Each row has a name. Each question is about the rows just above it.

rilu: [ -1.3  34.2 -19.9   4.5   1.7  12.9 -47.1 -92.4]
sep: [  2.9  36.4 -26.2   0.5   2.6  17.4 -31.5 -94.7]
vog: [  0.2  35.4 -92.7 -27.8   1.5  14.6 -42.4 -92.8]
Vut: [  1.5   1.8 -24.2   1.7   1.9  15.7  -2.6 -93.7]
vekar: [ -3.2  33.3 -17.1   5.5   1.0  11.6 -52.6 -91.0]
Zop: [  8.6  37.8 -31.6  -2.7   3.1  21.2 -15.8 -94.0]
gopev: [  4.8  36.1   8.5   0.1   2.1  18.6 -47.2 -94.2]
Foz: [  6.3  36.9 -30.0  -1.0   2.4  20.0 -21.2 -94.3]
Right after [-2.7] comes => [3.1]
The entry that follows [36.9]: => [-30.0]
What comes right after [18.6] in the named rows? => [-47.2]
The entry that follows [8.5]: => [0.1]
The entry that follows [8.6]: => [37.8]
Right after [34.2] comes => [-19.9]
Right after [-47.1] comes => [-92.4]

Vidu: [ 16.8 -16.2  66.7  16.1 -23.0  87.5 -31.8  -6.4 -15.7 -30.8 -15.7 -20.0
 -58.6  27.5  33.6 -60.7 -13.0 -20.6  35.5  24.0 -24.0  44.2  20.6  18.9
  21.1  13.4]
Buk: [-15.5 -26.7  47.1  10.9 -12.2  35.4 -17.8  -6.4  -7.7  -1.5 -24.8 -42.3
 -20.4  18.3  -7.8 -88.7 -18.1 -20.6  54.2 -21.0 -15.6  44.2  20.6 -30.3
  12.5  19.0]
Satev: [-31.7 -26.7   7.9   0.5   9.5 -16.6  10.2  -2.0   0.3  27.8 -24.8 -42.3
  17.9  -0.2 -28.4 -60.7 -13.0  -9.0  54.2 -43.5   1.2  18.9   9.3 -54.9
  -4.8  -9.7]
ludo: [-15.5   4.8 -31.3  -9.8  20.3 -42.6  24.2   2.5   8.3  27.8   2.4   2.2
  37.0 -18.6 -28.4  23.4   2.5   8.2  -1.9 -21.0  18.0  87.6  -7.5 -15.4
 -13.4  -3.4]
vuk: [ 16.8 -16.2  66.7  16.1 -23.0  87.5 -31.8  -6.4 -11.7 -30.8 -15.7 -20.0
 -58.6  36.7  33.6 -60.7 -13.0 -20.6  35.5  24.0 -24.0  44.2  15.0  18.9
  21.1   7.8]
Right after [27.5] comes => [33.6]
The entry that follows [-17.8]: => [-6.4]
The entry that follows [2.2]: => [37.0]
Right after [-9.8] comes => [20.3]

rop: [ -8.2 -57.1 -29.2 -22.6 -47.9 -15.9  39.0]
sus: [-18.1  -5.8  43.8  20.9   6.8  27.6 -32.2]
val: [-15.7 -10.8  -6.0 -15.8  75.4  12.6   9.3]
ferik: [ 10.0  -6.9 -10.3 -11.4  39.4  27.7  13.6]
los: [ 33.0 -10.7 -15.3 -21.2   9.8  61.7 -11.8]
temo: [-10.6 -12.3   9.9   7.8 -25.0  -1.4  47.8]
riv: [-13.9  42.3  52.6  39.5  42.2  80.8  21.7]
The entry that follows [-10.7]: => [-15.3]
What comes right after [27.7] in the named rows? => [13.6]
The entry that follows [-15.8]: => [75.4]
Right after [75.4] comes => [12.6]
What comes right after [42.3] in the named rows? => [52.6]
The entry that follows [39.5]: => [42.2]

sobek: [ -3.5  -7.8 -68.8 -69.0]
Libok: [ 49.0  25.1   1.4 -37.8]
Zisug: [ 52.4 -18.8 -37.9  46.3]
Rabes: [-18.0 -75.5   1.3  43.9]
sav: [ 64.2 -56.8  -2.9   3.7]
Lil: [  0.2 -22.0  -4.6   1.5]
siv: [ 10.1 -33.2  27.9  32.7]
pemi: [-24.0 -27.8   3.4 -43.4]
Right after [-33.2] comes => [27.9]
Right after [1.3] comes => [43.9]
The entry that follows [1.4]: => [-37.8]
Right after [27.9] comes => [32.7]

kizu: [-50.5 -57.2  13.2  32.8 -52.6 -32.5 -12.9  31.9 -20.7  48.6  70.9 -70.0
  26.3 -48.1  14.4  -3.2  13.7  59.3 -52.4  11.3  66.6]
Nim: [-21.0  65.5  40.0  30.6 -35.5 -50.1  61.4 -33.6  26.5 -60.5   4.0  39.4
  14.0  54.2  22.3  20.7  -2.3   4.4  15.8 -55.6 -59.5]
tur: [ 67.0  33.3  -3.8  -4.7  54.7  72.1  59.8 -32.5  69.6  -5.6   1.0  11.0
   4.4 -10.2  45.4 -37.7 -69.2 -46.4  45.3  60.6 -35.2]
leta: [-61.7  13.1 -10.3 -66.5 -59.3  46.7   9.3 -56.4 -26.2  -3.1  20.8  69.7
 -66.2  70.7  11.9 -49.4  26.2  18.7 -40.3  36.0  69.9]
Nupas: [-64.6  64.0  24.6   7.0  22.5 -15.2  29.4 -11.2 -49.5 -12.8 -42.9 -36.3
  53.1 -73.1 -31.0 -40.8  40.9 -16.0  33.6 -41.8 -40.8]
midef: [-61.7  13.1 -10.3 -66.5 -59.3  46.7   9.3 -56.4 -26.2  -3.1  20.8  69.7
 -66.2  70.7  11.9 -49.4  26.2  18.7 -40.3  36.0 -20.6]
meraf: [ 69.6  16.6   0.7 -32.0 -32.5  34.8  61.6  43.0  -2.9 -25.9 -41.1 -61.8
  64.7  35.3 -53.1  48.6 -70.7  19.0 -32.5 -21.9 -21.9]
Right after [-32.0] comes => [-32.5]
What comes right after [40.9] in the named rows? => [-16.0]

peve: [ 20.8  -5.5 -68.7 -16.7   7.6   6.0  -0.1]
dogap: [  9.0  11.9 -32.6   7.4  10.2   9.0 -19.4]
Kigum: [ -2.9   8.6   3.7  10.4  11.1   7.8 -21.6]
baz: [-18.8  -3.4  52.1   5.8   9.7 -16.1  -9.5]
bav: [ -2.4 -11.0  14.4  -8.6 -12.2  16.9  14.5]
Sote: [  9.1 -14.1 -32.8 -18.3   0.1  12.3   8.0]
kis: [ -3.2  -9.6   4.6  -6.9 -13.7  16.5  15.1]
siza: [ 12.4  12.2 -43.1   5.5  10.2   8.7 -18.1]
bag: [ -4.1  -7.4   7.4  -4.0 -15.8  15.6  16.0]
Gugo: [ 21.9  -3.7 -71.9 -15.7   8.1   5.7  -1.2]
duru: [-10.4   1.6  26.7   6.1  -2.5 -25.2   6.8]
Right after [-3.2] comes => [-9.6]
What comes right after [8.7] in the named rows? => [-18.1]
Right after [11.9] comes => [-32.6]

vof: [-18.3 -45.7 -17.7 -21.1  64.6 -29.7]
bot: [ -7.4  -7.3 -37.2   3.0  14.7  -5.0]
moluf: [ 25.3 -18.9 -48.7  -4.5  14.8  11.0]
gigel: [ 43.8 -80.1  -2.2 -48.0  46.2  39.4]
fefe: [-21.9 -63.0 -21.3 -22.8  17.3 -63.7]
rez: [ -9.6 -12.2 -33.8   1.1  15.0  -6.9]
sapog: [-74.2  -5.6  26.4  -3.0 -16.2 -55.7]
loleg: [  1.7 -14.4 -34.6  -0.8  11.3   2.5]
pasat: [ 60.7 -48.3 -28.9 -27.4   1.4  17.4]
Tabov: [-18.2 -81.0  30.5 -34.5 -22.1 -55.5]
mero: [ 28.3 -27.7  13.0 -23.2 -32.1   5.1]
What comes right after [-22.8] in the named rows? => [17.3]
The entry that follows [-14.4]: => [-34.6]
The entry that follows [-18.2]: => [-81.0]

